One vector is turned by the same rotation once a step. Each row is the vector after some number of steps, and that number follows the row.
The counts run from 0 to 365.
[-17 -17 -7 -5 -2 2 -1 -29 2 3 14 -18 7 8 1 -9 -2 -11 -4 7 -5 3 -5 -19 2 3 7 12 -10 -6 13 1]
215
[-11 5 3 -6 7 -8 -20 1 1 7 -9 22 4 6 1 -7 -3 -21 6 -15 5 17 12 -4 18 2 12 -5 -9 -4 -3 -6]
27
[4 -12 20 -2 13 3 7 1 0 7 8 -21 1 6 21 -5 6 -12 -8 5 6 14 12 -12 -1 -5 8 2 9 14 11 -14]
138
[5 15 -6 3 0 -15 -4 2 4 1 -16 -23 19 15 5 12 0 13 -6 -2 -4 -1 16 -16 10 10 -3 -5 -3 -15 10 -6]
265
[3 1 2 5 4 -9 10 -3 6 6 5 -12 11 -2 3 -29 10 -14 -7 19 -5 4 -2 -13 -15 25 1 0 -7 -12 6 -3]
173
[13 -1 10 5 6 -13 -3 -10 -9 6 -17 1 -10 13 15 3 -5 -11 -21 -6 10 7 7 5 -21 13 22 9 3 -3 17 8]
314
[10 -5 6 4 11 -6 9 -6 4 2 2 2 -6 -23 3 20 -1 2 -2 -6 11 24 6 11 -7 -13 28 1 -10 7 6 -12]
320
[8 3 -13 -6 1 -18 8 5 -5 4 -20 -15 1 27 4 2 -19 -6 -3 -5 1 -1 17 -3 -1 -1 21 16 6 -13 0 0]
108
[3 4 -4 1 2 -14 -5 16 9 6 -2 0 -3 -12 7 -1 3 -2 13 16 -8 13 1 -2 -3 -3 9 32 18 -5 11 6]
290
[-16 2 -3 -8 -1 11 -22 -23 1 18 -5 -3 15 0 -2 3 -19 -2 16 8 -4 4 -7 -17 5 -9 11 -13 -14 2 -6 -6]
220
[11 -2 12 10 5 2 -12 -3 0 5 5 -16 23 0 7 21 -12 10 -4 20 -12 2 -4 -14 -1 1 8 5 22 -3 5 -1]
98
[10 7 -3 -4 9 -21 6 -7 -7 5 -31 -15 -2 4 20 -8 -2 1 -10 3 3 -7 9 -5 -3 -8 3 -17 -4 -6 2 1]
147
[-5 -12 -4 -1 4 -5 -9 -1 8 2 9 -7 5 -12 -3 -13 20 -3 21 -8 11 7 2 2 20 11 15 14 -16 4 10 -16]
50
[22 0 -11 8 1 -2 7 -9 12 6 -7 -17 -11 -1 3 8 5 6 0 -1 -5 14 13 -11 -13 -24 9 21 -7 -6 3 -3]
124
[19 -7 -4 -3 14 -9 10 7 -19 0 10 -11 7 4 0 6 9 -11 -17 -9 8 2 1 -5 -25 7 -6 -8 -20 -3 19 -4]
356
[-2 -13 -11 2 -4 7 -10 -18 1 3 -10 -16 12 -21 1 -13 8 11 29 7 -1 -9 0 -2 1 11 16 1 -13 -4 5 0]
52
[4 -2 -18 -1 -6 9 -17 -1 12 6 -8 -27 1 -4 10 -9 18 9 15 4 0 -16 1 -9 -8 5 -5 2 -3 -20 10 -1]
250
[8 10 -12 -1 17 -9 5 24 -1 2 1 -2 -2 1 -18 -2 16 -22 7 -7 4 -3 -20 5 -14 -12 12 -5 -16 -2 -2 -9]
363
[16 -2 -11 3 8 -1 -6 10 10 -5 8 -10 19 -19 -8 20 14 10 17 3 -13 1 2 3 4 -7 4 12 3 -11 2 -10]
87
[-6 2 2 -16 16 -19 1 17 -1 14 -18 -4 -3 -1 16 -3 -4 -8 5 -2 16 2 15 0 2 -17 13 -16 3 1 -6 -7]
145
[-3 5 8 1 3 11 -12 3 4 6 -9 -29 22 8 -1 4 3 -12 11 3 -5 -7 -4 -12 5 3 -4 -2 3 14 24 -6]
257
[10 0 11 7 5 0 -6 0 -2 5 1 -27 18 16 4 11 -6 2 -4 16 -16 -8 -9 -13 -5 6 9 13 22 -3 11 1]
97
[6 -13 -8 3 6 6 -5 -17 -11 -7 -9 12 15 -14 -10 1 -13 -21 -10 2 -7 -1 9 5 -9 11 -4 -12 -12 -22 9 -2]
193
[10 -4 -1 8 4 -19 7 -5 2 6 -18 -13 9 17 18 6 -3 3 -6 -4 -14 11 22 -17 1 -6 18 1 7 -10 3 8]
303
[4 5 -11 0 17 -5 1 20 0 5 2 6 7 -17 -16 11 7 -10 11 1 6 2 -14 10 -8 -19 11 -14 -13 -1 -6 -11]
362
[3 5 -4 -9 8 -20 9 8 -6 9 -24 -19 -6 13 18 -15 1 -10 1 -7 12 -2 16 -5 -1 -11 11 -14 -2 1 -3 -6]
146
[9 6 1 -11 13 -26 -4 2 -12 1 -21 -4 -3 -11 30 -3 -4 7 -7 8 11 -1 7 3 4 -18 2 -17 -1 -8 -6 -6]
148
[6 8 -8 -2 -2 -16 -9 7 9 1 -9 -13 22 -8 11 22 -7 24 0 3 3 -4 18 -4 19 9 -5 -4 1 -9 6 -10]
266
[6 2 -9 15 -2 -8 -12 -14 11 -1 6 -13 1 1 2 -9 28 3 9 -12 1 9 -7 -10 9 5 12 11 -20 2 10 -9]
47
[18 -7 5 1 4 -9 -6 -12 -10 5 8 -10 -1 -31 18 -16 6 8 6 20 3 12 -13 4 2 0 15 7 4 1 5 -3]
331
[-2 -4 21 2 8 6 -5 13 7 14 -4 4 10 8 4 4 -2 -23 12 2 -9 19 14 -6 -4 2 18 4 19 13 4 2]
298
[-17 -9 -5 -11 10 -4 0 7 1 5 4 16 5 -1 -14 1 -5 -32 -12 -9 7 3 2 8 -14 13 9 -3 -10 -14 6 -1]
195
[3 2 -6 -5 11 -25 14 8 -22 4 3 -10 11 8 16 -9 6 -8 7 -3 3 12 9 -9 11 -12 6 -5 -14 13 6 -5]
344
[15 1 -2 -2 11 -5 -2 13 15 15 11 1 -16 -7 2 13 -3 2 -4 1 11 22 7 -3 -18 -14 18 16 0 -9 -3 -10]
122
[11 13 -9 11 5 -14 19 -7 7 -1 -4 -16 -3 -10 -1 -2 5 5 -11 5 6 12 -4 -6 -21 -6 1 -6 -24 -3 13 -7]
162
[2 2 1 -12 10 -9 2 1 2 11 -26 -7 3 -11 15 3 -11 3 9 4 10 4 18 -6 -4 -17 12 -29 -2 1 -14 -5]
144
[23 16 6 21 -1 -3 -1 4 12 3 -10 -10 7 11 -12 18 0 2 -9 -4 -6 18 9 -1 -14 6 -2 21 -4 2 22 -4]
280
[-14 -8 -6 -25 0 2 -21 1 -11 7 -2 4 -2 -2 -4 -2 -13 -11 7 -15 19 -4 10 3 4 7 -1 9 -13 1 14 -11]
233
[-1 -5 -5 0 0 8 -16 -9 8 3 -6 -32 16 -14 8 5 6 9 8 13 -9 -9 -5 -10 -2 0 -13 5 1 3 22 2]
254
